Y: rows in several groups, each row roughly a mix of its group's directions
Y (168 x 11)
[[ 12 -11  -5   2 -29  12  -5  19  21  14   1]
 [-11  10 -11  21  -3 -14  22  -8   8   5 -26]
 [ 20  -9  14 -17   9  -6  -3  22  20   7 -17]
 [  4   8   8  -7  10  10 -29  19  18 -18   7]
 [ -1  -4   0   8  36  -9  13   5 -18   0  17]
 [ 14   4  16  -9  15 -16  18  -2   8   6 -28]
 [-12   3 -13 -10  25  -8  20 -20 -13 -11  -9]
 [-12   6   3  22   9 -23   7  17  22  10   4]
 [ -4  21  19  19   5 -20  -6  -6 -20 -12   9]
 [ 15  11  10  -4 -11   5 -38   5  -7   2  12]
 [ -8 -20 -10 -15   0  -5  11 -29 -21  -3  -6]
 [ 31   7  -6 -12 -14  23  -6  -3  -5 -16   7]
 [-24 -14 -19  -2 -11  20  18 -11  -4 -10  -4]
 [-28  -2   0   7  23   0   0   9  15 -11  23]
 [ -4 -23 -12  -6  -3  16 -16 -15 -11  -9  24]
 [-11  24  11   5   6 -24  14  12  20   1   8]
 [-10  -9  -7  18   0 -29  19  15  -1 -16  -8]
 [ -6  13  15  -3  24 -17 -21   3   4   2  22]
 [  0  14  10 -14 -17  -1  21 -12   5  22 -19]
 [-38   9  -8  12 -12 -12   5   1  12   9   4]
 [ -2   6   4   9 -32 -12 -27   6  -7  -9 -11]
 [  5 -21   4   4 -10   0 -15  22 -10  12  27]
 [ -7   6  12  16 -14 -12 -14 -10  27   6 -20]
 [ -8  -8 -14  11 -15  12 -30 -14  -8  -7 -15]
 [-29 -27 -12   1  -1   2  13 -14 -11  -5  -9]
 [  9  18  -3  11  13 -20  21  12  11  14 -17]
 [  0 -19 -21   8   6  -5   4 -15 -30 -12  -4]
 [ 30   6 -12  10  11   5 -25  10  -7  13   4]
 [-21 -15  -7 -25  -6  -4   7  -3  18  12 -18]
 [ -2 -19 -27   6  21  18  11 -16  -1   6   2]
 [ 11  -7 -16  11  -1  18 -32  -5 -11   3  13]
 [ 31 -12  12  13  -9   2   2  21  12  -9 -10]
 [ 23 -18  -2 -20 -15  20  -3  -2 -13   5  14]
 [-17  -2   3  -4 -25  18   9   3  -2 -24 -19]
 [  5  10  12  -2  38  -5  16   0  14   7   7]
 [ 19  -7  10   2  -9   5   3 -15   1  10 -36]
 [ 15   3  -6 -10 -23  25 -18  -4  -8 -15   9]
 [-12 -13 -11 -10 -28  15 -20  -4  -7  -4  16]
 [  3  -6   4   9  27  -7  17  22   9   7  22]
 [ 23   3   8  11   7  -2  28   7  14  12 -19]
 [  3 -29 -20   9   8  20  -4  13  -1  13 -12]
 [  4   2 -10 -12 -14  22 -11 -12   1  -3  33]
 [ 10  20   7  -2   1  -4   8  16  31  15  15]
 [  7  -5   5   1  13  -9  18  -7  11   4 -38]
 [ 21 -32   1   2  12  -6   6   0 -19   1 -16]
 [-12  -7  -1  -3  36  -5  22  -6  -3  11  -6]
 [ 18  -5   2  -4 -39   1  -7   1   7   8 -15]
 [-14   2 -12  16  -7  -6   0 -22 -29 -14   9]
 [ 19  13  22 -13 -24  -5 -16   0   2   9  12]
 [ 14  19  16  -2  15 -11  29  -9  -3  11  -9]
 [-17   6  -9  12  27  10  18  15  15 -11  -3]
 [ -1  17  14  -5  21  -8  -5   7  17   7  29]
 [-20   3   7 -19  -1  11  12 -12 -14  25 -14]
 [ 35  -1  21   0  -5  -3  -4  16   9   7 -12]
 [ -1  24   7  -5  29   3   2   8  15  20   8]
 [ 21  -2  18 -14  23 -13  11  13  -3  17  10]
 [  3 -27 -16  -5   3  29  -2 -12 -14   6   7]
 [-23  -9   1 -16  16   1 -14 -10  14  14  22]
 [-20  19 -16  -6 -15   5  -7  -2  -4  -9  29]
 [ 10 -38   2  12  -6   2  -8   4  -4 -12 -18]
 [ 18 -15 -21  22  12  23   9   1   2  -1  -6]
 [-20   1   8 -26   2 -10 -23  16   0 -15   5]
 [-17 -15   2 -12  14   8 -25   6  12  -1  23]
 [ -6   0 -14  14  -6   3 -26  14  -7 -14  26]
 [ 30  -1   2   5 -19  -6 -15  24  -2   5 -11]
 [-13  -1 -11  -4 -20   9 -18 -24 -20  -7  10]
 [ 28   1 -12  17 -15  25 -14   2  -6  -6  -4]
 [  4   0 -17   7 -19  20 -18 -23 -14  -2   9]
 [-16   1  -7 -10 -11   5 -30   5 -12 -21  14]
 [ 19  -1   0 -14  31  12  18   3 -10  15   1]
 [-11 -15 -10   5   9  -4  35   8  19   7   0]
 [ -4   4  -1 -26 -22  13  15 -23 -10   7   1]
 [ -8  -3  -7 -17 -13  24  15 -15 -14  18 -13]
 [ -1 -13  15  16 -12 -11 -19  24  16  -8 -10]
 [-25  20   0   2  12 -25   8   3  -7   3  18]
 [-13 -19   7 -13   3  -1 -11 -10 -26  -3  25]
 [-10  -6  -5  20  -5 -15   8   8  22  24  16]
 [ 30 -16  -4   0 -20   5  -6   4   3  -1 -25]
 [  6 -10  30 -24   5 -10  14   1   2   5 -17]
 [ 16   0   6   2 -12   6 -14  17   1 -17 -32]
 [-10 -11  10  12  17   0 -25  26   7 -11   8]
 [  5 -36  -9 -11 -13   9  -8  -9 -15  -3 -11]
 [-25  -1 -22  -3 -14   7   4 -18 -12 -14  16]
 [  5  -5   9   7  28 -18  20  16   9  16  -2]
 [  2   9  12  10  25 -10 -12  29  14   1   7]
 [ 25   0  15   4  10 -10  31  10  -1   9  -9]
 [ 11  28  19  -2 -17 -18 -16   8   7   5   2]
 [ 16  -5  -2  10  28 -11  27  -1 -11   8  -9]
 [  2   3   8   4  -2 -18  27 -11  -2   8 -31]
 [ -5 -12 -10  21  -2 -26  18  16   6 -14  -6]
 [ 11  -8   3  14 -14  -2  26  15  13   1 -25]
 [-11  10  21   7  27 -18  -6  19   7   0  -7]
 [  4  18   3  -1 -18  -9  12   9  16  27 -18]
 [-28   0  -9  11  24 -10  16  14  11   4   2]
 [-22  -8   4   6  15  13 -23  24  12   6   4]
 [ 14 -31 -11 -13  -6  17  11 -10  -7   7 -14]
 [  1 -11  -4   4  29  -8 -19  13  -6  14  22]
 [-14  17  -6  20 -17   6  -6  23  16 -13  -3]
 [-18  30  15 -12  -9 -11 -11   2   5  -4  18]
 [ 12 -12   0  10 -32 -10  21   3  14   8  -7]
 [  4  12  10   6  -7  13 -14  18  35   2  -3]
 [ -8   0  -8   1  37   5  -2   8  -7 -10  24]
 [-15 -29   4   5  16   1  18  -9  11 -18   8]
 [-16 -30 -22  12   8  10  17  -6  -2   3  -3]
 [-21  29  21 -18   1  -6   6   3  -1   1  11]
 [-12  -1  -2   6   2  16 -31   9   4   0  28]
 [ 21   9   2  -3 -20 -20  27   2  -3   3 -13]
 [ -5  -9  12 -15  -7 -15   0 -11 -38  -5   0]
 [  9  -8  -7   0 -23  11 -28  -6 -21 -12  -1]
 [ 27 -12   8  -4 -22  -2   2  -3 -12   4 -26]
 [ 10  23  13   0 -24 -20   6   2  15  10 -12]
 [ -8  -6   0  13  13  -2 -38   9 -12 -11   2]
 [ -5 -15 -30   8 -22  17 -11  -9  -2  -3   7]
 [  5  22   8   9   2 -15 -12  27  19   2  12]
 [  6  35  17  17  -1  -1  -9   3  14 -11   0]
 [  5  24  -4   2 -15   1  33 -13  13   4  -6]
 [-10 -18   8 -15 -12   4 -24 -17 -19  -7 -11]
 [-19   1  12  -6  31  -7  20   0   8  15   4]
 [-24   2   5 -28 -11  -6 -23  -8  -8 -10   2]
 [  5   6  -3   6 -16 -13  10 -19 -30   1 -20]
 [ -5  -7 -18   7 -14 -29  10 -18  -8 -10 -13]
 [ 11 -14  -1   1  16  -9  19  -2   6   6 -34]
 [-21   9  -2  16  25 -12 -13  13  11  -5  15]
 [-12   9 -10  -8 -32  22   8  -5   2 -15  -2]
 [ 10  21   9  -8  -1  10 -17  21  21  -3  17]
 [  0  -3   1   3  19   6 -21  19  -5 -12  30]
 [-24   3 -15  -7  14  13  20 -11 -12   1 -19]
 [ 23   6 -17  31   9   2   5   1   2  18  -7]
 [-12 -20 -18   0  13 -19   7 -24 -15  -6   1]
 [-31 -13 -14  14   8  19  -4   9  -3 -15  -6]
 [ -2 -20 -20  21 -15  15   0 -17 -12  -5 -12]
 [  0  21  27 -16  21  -9  -5   9   2  -5  15]
 [-26  -1 -24  11 -10  -6  -8  -8 -17 -10  16]
 [ -3 -12 -11  35  -2   2  14   8 -17 -15   3]
 [  3 -16 -17  25  -6  21 -22  -5  -8  -6   4]
 [-11  28  -3 -12   6   5   0 -16   1  -2  29]
 [  4   2 -21  16   4  -3  24 -22 -16  -3 -15]
 [-24   5   9  -5  14  -2 -18  19  24  -4   7]
 [-20   4   5  -6  10 -10  27  -6  -1  20 -20]
 [  7   2   7   2  28 -11   8  25  21  12   1]
 [  2  29  13   3   2  10 -18  12  16 -11  17]
 [-33   3   3 -15 -15   2  12 -13   7 -15  11]
 [-10 -18 -19   5  13  21 -17  11   3 -12  16]
 [ 14  -3  13   5 -22  -8 -15  31   4   2 -11]
 [-21  30   4  -2   2  -7   6   6  22  14  11]
 [  3 -12  -1  -1  23 -28  10 -14 -13  12 -15]
 [-16  -9 -10  -5 -12  20 -26 -12   0 -11  18]
 [ -5  30   2  -4 -25  -8 -11   8   8  -2  20]
 [  3   9  23 -31  -6   8 -15   8  11   1  14]
 [-17  -7  -1 -13  -1  19  29  -7  -7  -4 -22]
 [-30   2   8  12  24  -5   0  17  13  -8   4]
 [  3  26  23 -16  -9  -1  -8  10  12   6  19]
 [-10  20  11 -17   7  -6   1  19  19  12  20]
 [ 18  -7   0   2 -38 -12   0   9 -10  -7 -12]
 [ 13  17   3 -18 -17   0  12 -28  -9  14  -2]
 [ -7  10   6   2   2 -13  24   5  24   2 -28]
 [ 11   1  13   4  12 -20  20   9   4  11 -29]
 [ 31  -9  11   4  16   5  -7  19  14  13  -5]
 [ 23   5  15  14 -14 -13   5  20  17  11 -11]
 [ 13  -6 -11  17  18 -28  -6  -3  -9  15 -15]
 [ 15  -1  13  -5  13   9   4  28  29  -2   0]
 [  0   3  -8   6  18   6  -7  23  17   0  30]
 [ 16  -7  10 -17  -2 -12  19  -3   5  14 -29]
 [ 20  -1 -14  15  12   2 -12  26  16  13   4]
 [-17   5   9   7  30  -5   6   9  20  16 -10]
 [-13  11  11 -11  30  -3  11 -18 -18  -1  -7]
 [-13  -1 -21  17  -2   4  -8 -17 -22 -21   6]
 [ -8  15  17  -3  -5 -36   6   9   3  13  -8]]
the three rows of each list that fit no group, in list order (the others fit one group, some only roughly)
- J_967: [-10  27  23  -6  -2   0  -8  14  14 -16  13]
- J_328: [ -4 -23  -1 -17 -17  23  -7 -12 -18 -12   0]
- J_495: [ 16 -16  -6  -3  21  19  -1 -13 -15  -1 -23]
- J_516: [  1   1  -2  10  36 -19   7   8   0   0  21]
- J_179: [ 24  -1   8   5 -23 -10 -25  11 -10  -9  -8]
- J_520: [ 17  12  -3   3 -11   3 -35   0  -8 -14  14]
- J_774: [-25   9  -5 -14  27   3  -3 -15  10  -6  15]
- J_819: [ 29  -9  14 -13   1 -11  -7 -12 -21   3 -14]
- J_217: [ -6  11  -2   7  19 -14   3  33  19  -2   8]
- J_702: [ 11  -1  -6  28  15  -2  14   9  19  13 -17]
- J_568: [ -9  12  -7  -7  -8  -3  36 -12  10  18  -6]
 : J_495; J_516; J_774
- J_875: [ 12 -34  -6   3 -10  -1 -26  12   3   4  -2]
- J_275: [-12   2 -23  11 -19   6  27  -1 -13 -13   0]
- J_459: [-29 -23   2   3  11  16 -13  -4 -14  -6  -7]
- J_357: [  2 -12  10   1  30 -11  -7  24  14  12   6]
- J_154: [ 17  -2  -6  15  18   2  21   5  15   8 -26]
- J_269: [-16   9   5  -9  -6  -6 -31  -9  -5 -10  25]
- J_320: [ -4 -21   5  -7  32   1 -12 -12 -14  -8  13]
- J_71: [-12 -16  -2  -7 -19  12 -18  -9 -15 -26   3]
- J_296: [ -3   3   6 -21  -5   5  30 -26  -7  -4   9]
- J_499: [  2  30   7  12  -3 -17  26   3   7  -5  11]
 : J_875; J_275; J_499
- J_354: [  8 -12 -10   8  15  -1  25  12  16  22 -14]
- J_949: [-18 -28 -18  10   2  15 -13  10  -8 -12   6]
- J_536: [-11   1  -1 -12  17 -24  19   3  -5   8 -26]
- J_936: [ -4  -8   5   6  29 -12  17  28   9  -2   3]
- J_160: [ 25 -11  18  -3   7  -1  -2  16   5   4 -29]
- J_346: [-11  15  23  -7 -26  -5 -23   5  -1   0 -11]
- J_334: [-31  15  -9   6  -8 -10  -5  -4   1 -19  21]
- J_890: [ 21   3 -16   8  -8  29  14  14  14  -7   0]
- J_234: [ -7   3  -8  11   5  -2 -14  15   6  -2  39]
- J_799: [  3 -19 -13  -8 -27   5   6 -11 -22  13  11]
- J_485: [-24  10   1   3  -1  -6  21 -11   4  -1 -32]
- J_145: [ 25  -5  -4 -12  -4   5  11 -11 -33  -3 -10]
- J_247: [-27  -7 -12  11  34  -1  -3   1  -4   6  -2]
 : J_536; J_234; J_485
- J_980: [ 20  -6   1 -16   7  -2  29 -14 -12   9 -16]
- J_449: [-11 -26 -11  -7  -6  29 -17  -1   5  -6   7]
- J_492: [-27  15  -2  -8  -9  11  12 -24  -7 -17   0]
- J_524: [ 26 -10  -6   8   1  22 -20  -4 -15   6  15]
- J_178: [  4   6   7  -1 -18  -3  28 -23  -3   4 -23]
- J_496: [-11  23  15  10 -12  -4   3  22  24   7   7]
- J_926: [ 32   7   7   4  -9  -9  14  12  -9  21 -12]
- J_720: [ 13  22  15   9  22 -18  -1   3   6  12  18]
- J_220: [-12  26   2  -8  11  12 -14   7   5 -22  19]
- J_939: [-22  25  21   1  -1 -18  -4  10  17  -4   6]
 : J_492; J_926; J_720
